Some points, each followed by its number:
tensor([-0.5, 1.8, 3.0, 0.0, 0.1, 0.2, 0.5, -0.7, -0.3, -0.7, 5.8, -0.2,
        -0.4, 0.1, 0.1, -1.2, -0.6, 0.1, -1.2]) 0
tensor([-0.7, -1.3, -0.9, -0.5, -0.4, 0.3, 0.0, -0.9, -0.2, 0.9, -0.4, -0.3,
        -0.7, 0.1, 0.4, 2.8, 1.1, 0.5, -1.5]) 1
tensor([-0.7, 0.8, -1.3, 0.6, 1.2, 0.9, -0.7, -0.9, 1.0, -1.0, -1.2, -0.1,
        -0.6, 1.1, 0.0, -0.9, -0.1, -0.6, -1.3]) 2
tensor([0.3, -0.9, -1.0, -0.8, -0.5, -0.7, 1.2, -0.9, -0.3, 0.4, -0.6, -0.3,
        -0.6, 0.0, -0.1, 1.1, 1.0, -0.1, 1.7]) 3
tensor([0.7, -0.4, -1.0, -0.2, 0.1, -0.9, 0.3, -0.8, -0.3, 1.2, -1.2, -0.2,
        -0.5, -0.7, -0.2, -0.3, -0.2, -0.6, 1.4]) 4
tensor([-0.7, -1.3, -1.1, -1.0, -0.5, 0.7, -1.2, -1.0, -0.2, 1.0, -1.3, 0.0,
        1.0, -0.5, -0.1, 1.7, -0.6, 0.3, -1.4]) 5
tensor([-0.4, 2.3, -1.2, 0.9, 1.1, -0.2, 2.6, -0.7, 0.8, -1.0, -1.0, -0.4,
        -0.4, -0.5, 0.1, -0.6, 2.5, -1.1, 1.5]) 6
tensor([-0.5, 0.9, 3.1, 0.2, 0.2, 0.3, -1.0, -0.9, -0.3, 2.0, 3.9, -0.2,
        -0.6, 0.8, -0.5, -1.0, -0.4, -0.3, 2.8]) 7
tensor([-1.5, 0.7, 2.8, 1.4, 1.4, 1.6, 2.8, -0.9, 1.0, -0.9, -0.1, -0.4,
        -0.3, -0.3, 1.3, 0.8, 6.8, 0.0, -1.3]) 8
tensor([-0.7, 1.9, -0.8, 0.5, -0.4, -0.7, 0.1, 2.1, -0.3, -1.0, -1.1, -0.4,
        -0.5, 0.2, 0.0, -1.2, -1.3, -0.2, -0.9]) 9
tensor([1.9, -1.6, -0.3, -0.9, -1.0, -1.1, -0.2, -0.9, 0.1, -0.3, -1.2, -0.6,
        1.0, 0.4, -0.1, 1.6, 0.1, 1.1, 2.0]) 10
tensor([-0.5, -1.5, -0.5, 0.0, 2.5, 1.8, 0.6, -0.7, 1.0, 1.4, 1.8, -0.4,
        -0.5, 1.2, 1.0, 2.2, 1.7, -0.8, 0.9]) 11
tensor([-1.1, -0.9, -0.7, 0.4, 0.4, 0.3, 1.7, -1.0, 1.1, 2.2, 1.0, -0.4,
        -0.6, 0.4, 1.0, -1.7, 2.1, -0.1, 2.4]) 12
tensor([0.3, 0.0, -0.5, 0.2, 0.4, -0.5, -0.7, 1.7, 1.1, 0.5, -0.5, -0.3,
        1.0, -0.5, -0.3, -0.4, -0.7, -0.4, 2.6]) 13
tensor([0.4, -1.0, -1.1, -0.1, 0.5, -0.1, -0.5, -1.0, -0.2, 0.9, -0.9, 0.1,
        1.0, -0.6, 0.1, 0.1, -0.8, 0.2, -1.5]) 14
tensor([1.1, -1.6, 0.1, -0.8, -1.1, -0.6, 0.3, -0.9, -0.2, 0.7, 0.0, -0.4,
        -0.7, 0.1, 0.3, 1.8, -0.4, -0.3, 1.9]) 15
tensor([-0.2, -0.8, 0.1, 0.7, 0.4, -1.0, -1.3, 1.7, -0.2, -1.0, -0.2, 2.2,
        1.0, 0.5, -0.5, -0.2, -1.5, 0.2, 1.0]) 16
tensor([4.8, -1.6, -0.1, -0.5, -0.8, -1.4, -0.8, 1.9, 0.1, -1.1, -1.2, 1.9,
        0.7, -0.2, -0.6, 2.3, -0.8, -1.1, 0.7]) 17
tensor([-1.1, -0.4, -0.6, -0.8, -0.4, -0.5, 0.3, -1.0, -0.3, 1.0, 0.4, -0.4,
        -0.5, 0.2, 0.3, 0.3, -0.3, -0.5, 2.4]) 18
tensor([-0.4, 0.7, 3.2, 0.1, 0.3, 1.0, 0.5, -0.9, 0.9, -1.2, -0.6, 0.0,
        -0.5, -0.3, 0.2, -0.3, -0.5, -0.6, 2.4]) 19
tensor([-0.2, 1.0, -0.8, 1.7, -0.8, -0.8, 0.4, 2.1, -0.2, -1.0, 2.5, -0.5,
        -0.7, -0.5, -0.1, -1.1, -0.8, 0.1, -0.8]) 20
New points follow, each followed by the numbers of its two nearest points above by angle, seen from the average point of the numbered points, nearest first.
tensor([0.2, -1.4, -0.3, -0.6, 0.3, -0.7, -1.3, -1.0, -0.2, -0.3, 0.0, -0.4,
        1.3, -0.1, 0.0, 1.8, -0.1, -0.1, 2.0]) 10 15
tensor([0.7, -0.9, -0.5, -0.7, 0.7, -0.5, -1.1, -0.8, -0.3, 0.7, -0.3, -0.3,
        -0.6, -0.3, -0.3, -0.8, -0.7, -1.0, 0.8]) 4 14
tensor([-1.4, -0.3, -1.1, -0.3, 0.2, 1.0, 0.0, -1.1, -0.3, 1.8, -0.1, -0.3,
        -0.5, -0.1, 0.6, 1.3, 1.4, 0.1, -1.4]) 1 5
tensor([-0.1, 1.0, 1.9, 2.5, -0.3, 0.8, 1.5, -0.7, -0.3, -1.1, 3.3, -0.3,
        -0.5, 0.5, -0.2, -0.9, 0.1, 0.2, -1.4]) 0 20
tensor([-1.2, 0.2, -1.2, -0.5, 0.3, 0.3, -0.5, -1.0, -0.2, -1.0, -1.2, -0.2,
        -0.5, 0.8, 0.4, -0.1, 0.4, 0.3, -1.0]) 2 5
tensor([-1.4, 1.9, -1.2, -0.1, -0.3, -0.1, -0.7, 1.6, -0.2, -1.3, -1.2, -0.5,
        -0.5, 0.2, -0.1, -0.3, 0.1, 1.5, -0.6]) 9 2
tensor([3.0, -1.6, -0.1, -0.7, -0.6, -0.9, -0.9, -1.0, 0.1, -0.3, -1.1, -0.5,
        0.7, 0.0, -0.3, -0.1, -1.3, 0.8, 2.3]) 10 17
tensor([-0.6, 2.2, -0.7, 2.3, 0.4, 0.1, 1.6, 1.2, -0.3, -1.0, -1.2, 2.2,
        -0.6, -0.4, -0.1, -1.1, -0.6, -0.1, -1.0]) 9 20
tensor([-1.2, -1.2, -1.1, -0.5, -0.5, 0.8, -1.3, 2.4, -0.1, 0.7, -1.1, -0.3,
        1.0, 1.2, -0.2, 1.3, -0.7, 1.0, -1.4]) 5 1
tensor([0.3, 0.0, -0.5, 1.3, -0.5, -0.4, -0.9, 2.3, 0.0, 1.4, 3.7, -0.5,
        1.2, -0.3, -0.5, -1.2, -1.7, 0.1, -1.3]) 20 0
tensor([-0.9, 1.0, -0.8, -0.4, 0.2, 0.2, -0.2, -1.0, 1.0, -0.7, -1.1, -0.3,
        -0.6, 0.3, 0.0, -1.2, -0.3, -0.6, -1.2]) 2 9
tensor([-0.6, 0.4, 2.3, 0.9, 0.2, 0.1, -0.6, -1.0, -0.3, 1.1, 4.6, -0.2,
        -0.7, 0.8, -0.4, -0.3, -0.7, 0.1, 2.7]) 7 0
tensor([-0.7, -1.0, -0.5, -1.0, 0.3, -0.6, -0.5, -0.7, -0.2, 0.8, 0.1, -0.3,
        -0.5, 0.4, 0.4, 0.8, -0.5, -0.6, 2.2]) 18 15
tensor([-1.3, 0.7, -1.2, -0.8, 0.9, -0.1, -0.5, -0.8, -0.3, -1.0, -0.4, -0.1,
        -0.4, -0.4, 0.3, -0.8, 0.3, -0.3, -1.2]) 2 9
tensor([-1.4, 0.1, 4.1, -0.1, 0.7, 0.9, 1.5, -1.0, 1.0, -1.2, -0.2, -0.3,
        -0.4, -0.1, 0.7, 0.6, 5.6, 0.6, -1.3]) 8 19
tensor([-0.8, 0.4, -1.0, -0.2, -0.1, 1.8, 1.7, 2.3, -0.2, -0.1, -1.3, 2.3,
        -0.4, -0.2, 0.5, -0.7, 1.2, 0.9, -0.6]) 9 8
tensor([-0.9, 2.0, -1.2, 0.2, 0.2, 0.7, 0.0, 2.1, -0.3, -1.2, 3.4, -0.3,
        -0.5, 0.5, -0.4, -1.0, 0.3, -0.3, -1.0]) 20 0
tensor([-0.1, 0.4, -1.0, 0.5, 0.2, -0.7, 0.5, -0.8, -0.2, 1.8, -1.3, -0.4,
        -0.5, -0.8, -0.2, -0.6, -0.7, -0.6, 2.5]) 4 18
tensor([-1.0, -0.1, 3.0, 0.6, 0.8, -0.2, 2.4, -0.9, -0.3, -1.2, -1.1, -0.4,
        -0.3, -0.5, 0.3, 0.9, 4.8, -0.2, -1.6]) 8 6
tensor([-0.2, 1.0, 3.0, -0.4, -0.4, -0.5, -0.7, -0.8, -0.3, -1.2, 2.5, -0.2,
        -0.5, 0.0, -0.4, -1.0, -0.7, -0.3, -1.4]) 0 7
tensor([1.0, 0.8, -0.4, -0.4, -0.6, -0.6, 1.6, 1.9, -0.3, -0.9, -1.3, 2.2,
        -0.6, -0.2, -0.2, -1.3, -0.6, -0.5, -1.2]) 9 16
tensor([-1.2, -0.4, -0.7, -1.2, -0.7, -0.4, -1.0, 1.8, -0.1, -0.2, 0.2, -0.4,
        0.9, -0.5, 0.1, 1.3, -1.3, 1.3, -1.4]) 5 9
tensor([0.1, -1.3, -0.5, -0.6, -0.3, -0.8, -0.6, 1.9, -0.1, -0.2, -0.3, -0.3,
        0.9, -0.6, -0.1, 0.9, -1.0, 1.0, 2.7]) 13 16
